rotation steps, each row followed by its count of steps:
The counts run from 0 to 103.
-4 -24 -24 9 -22 -1 -45 39 -14 13 8 -5
54
17 -25 -2 -24 21 -17 18 31 -14 7 -21 -30
8
34 -21 11 5 -43 -8 -25 -9 -8 -17 15 32
82
-26 -2 -28 -10 -6 7 -10 34 -31 7 -34 -23
29
-34 9 -27 -36 -4 13 -4 25 -25 10 -19 -15
26
5 -28 32 -21 -26 12 7 26 -6 7 -17 24
16
-7 -27 -13 18 -45 5 -36 17 -9 14 -2 14
57
22 -36 14 -13 4 -7 8 40 -13 5 -25 -18
11
38 -3 -19 46 -15 -1 8 0 -16 -21 -13 3
102
-6 11 -7 -43 -6 -18 -52 12 -20 8 4 9
47
-11 3 -15 -42 2 -8 -48 19 -20 4 9 -10
49
10 20 24 -39 -1 -6 -33 -7 -17 18 -26 20
43
-10 20 -48 -14 -23 5 -8 -26 -20 -23 28 -3
92
-1 21 -26 -16 -11 -29 -32 -28 -15 -8 -28 -11
69
4 8 -14 -16 -34 4 -15 -30 -15 -15 28 35
87
13 -3 -2 -17 -39 8 -15 -30 -13 -16 29 41
86
10 -20 -13 -33 18 -27 21 25 -16 -1 -21 -32
7
29 -37 5 -19 17 -18 12 43 -16 5 -20 -17
10
4 -26 28 -32 -25 17 16 27 -15 8 -9 29
17
1 17 -26 -21 -33 8 -7 -29 -17 -24 29 24
89
-5 19 -55 -5 -13 1 -10 -17 -19 -27 25 -9
93
10 -8 8 13 -13 8 -20 34 -12 7 -51 -5
35
-5 9 -12 -44 22 -22 31 0 -18 14 -36 -18
3
-5 -15 -25 -23 -10 -1 -53 29 -17 9 15 -6
51
-3 14 -54 5 -14 -2 -5 -11 -13 -26 23 -14
94
10 -34 36 -22 -14 12 13 39 -9 12 -13 16
15
24 -5 25 7 -19 2 -20 19 -14 12 -58 9
37
-34 9 -25 -41 -6 15 -1 17 -20 7 -16 -5
25
-10 -28 -13 12 -28 5 -42 34 -13 10 1 2
55
-1 15 -18 -24 -31 5 -12 -26 -11 -16 25 28
88
20 -31 6 -26 9 -18 10 35 -16 9 -20 -23
9
-4 19 -7 5 -41 0 -25 -29 -14 7 -28 23
64
-9 -7 -3 22 -48 14 -31 3 -10 4 -14 32
60
-28 7 3 -48 -13 16 8 11 -19 15 -5 18
22
-5 6 -11 -48 3 -9 -46 15 -15 5 8 0
48
42 -29 3 17 -21 -9 -32 0 -10 -19 9 16
80
-33 11 -10 -50 -16 16 -2 19 -21 10 -12 10
23
7 -16 1 19 -15 8 -17 40 -17 11 -54 -13
34
-6 -24 -21 -4 -17 -7 -48 30 -14 11 12 -11
53
-13 19 -4 -33 -6 -7 35 -8 -11 10 -38 3
0
-11 30 -21 -11 -25 -18 -28 -35 -11 -2 -28 9
67
30 -9 7 -2 -38 2 -19 -18 -8 -22 15 40
84
-1 -4 -20 -38 24 -25 21 10 -24 -1 -29 -29
5
-16 -13 -29 7 -4 7 -13 40 -19 4 -42 -28
31
-33 6 -25 -23 2 10 -1 26 -28 7 -21 -15
27
10 16 30 -35 -11 -9 -28 -1 -8 14 -33 33
42
20 -4 4 -10 -41 5 -16 -28 -7 -16 22 39
85
-7 11 -10 -43 2 -13 33 -15 -8 10 -39 -5
1
0 -14 -9 17 -9 1 -11 38 -22 9 -50 -19
33
30 -5 -28 5 -3 -36 -35 -1 -15 -12 -6 -21
74
18 5 25 -7 -18 -1 -23 7 -17 13 -51 18
39
-5 21 -42 -22 -22 -1 -16 -26 -17 -21 32 -2
91
-3 10 -6 19 -51 6 -28 -17 -6 7 -26 24
62
-9 -5 -18 -33 -8 -11 -54 23 -20 6 19 -10
50
-23 -5 19 -49 -24 22 9 10 -18 12 -10 27
20
-2 14 18 -47 -3 -12 -37 -1 -14 13 -21 16
44
-6 17 -35 -22 -23 5 -11 -30 -16 -18 30 12
90
-32 10 -17 -48 -12 16 0 10 -27 9 -10 2
24
18 -3 29 -3 -18 6 -23 20 -10 11 -51 11
38
24 -2 -43 37 -16 -6 -1 7 -16 -21 8 -24
98
3 14 -56 16 -14 -5 -8 -5 -24 -23 15 -13
95
4 27 -25 -14 -7 -30 -37 -21 -12 -4 -21 -17
70
-4 31 -21 -15 -18 -21 -31 -35 -22 -8 -26 1
68
-26 1 9 -51 -22 16 6 16 -16 8 -9 28
21
-5 -22 -10 27 -45 9 -36 17 -6 8 -6 21
58
17 1 -50 34 -14 -6 3 3 -22 -24 8 -18
97
29 -44 13 -15 2 -1 10 39 -9 8 -18 1
12
19 -41 26 -15 -9 0 10 42 -7 8 -13 3
13
-21 -8 -24 -2 -6 6 -13 38 -25 9 -32 -33
30
27 0 -37 46 -17 0 1 9 -17 -30 0 -13
99
18 -42 30 -17 -16 4 6 40 -10 7 -14 12
14
-9 4 -12 -48 10 -22 21 7 -18 1 -31 -27
4
-35 4 -35 -24 -8 7 -13 34 -30 8 -23 -29
28
53 9 -8 36 -18 -3 10 -1 -4 -23 -12 10
103
-6 -19 26 -34 -26 28 12 23 -16 7 -8 30
18
10 7 -55 26 -12 2 0 -1 -26 -26 15 -19
96
-7 27 -15 -6 -29 -9 -28 -36 -12 0 -26 16
66
1 16 11 -51 -1 -13 -41 3 -18 12 -12 12
45
-6 10 -2 7 -44 4 -21 -22 -10 0 -26 28
63
12 -7 18 13 -22 2 -15 27 -15 13 -55 3
36
22 10 31 -25 -19 -1 -26 3 -13 15 -41 30
41
-8 24 -11 0 -35 -5 -27 -31 -13 -1 -25 18
65
44 -25 -11 12 -11 -27 -39 8 -11 -18 7 -8
77
-3 -31 -16 22 -33 10 -45 31 -8 9 0 4
56
-3 -13 -2 28 -50 11 -37 5 -11 6 -16 24
59
35 2 -26 42 -15 1 4 4 -14 -23 -7 -11
100
-6 15 -7 -41 3 -14 29 -7 -20 12 -32 -16
2
44 -31 -1 17 -21 -17 -35 -1 -6 -19 5 6
79
19 13 -35 -7 3 -39 -35 -16 -17 -10 -12 -23
72
25 7 -30 -5 -3 -37 -41 -9 -17 -10 -7 -29
73
11 9 34 -16 -15 4 -22 10 -9 14 -48 17
40
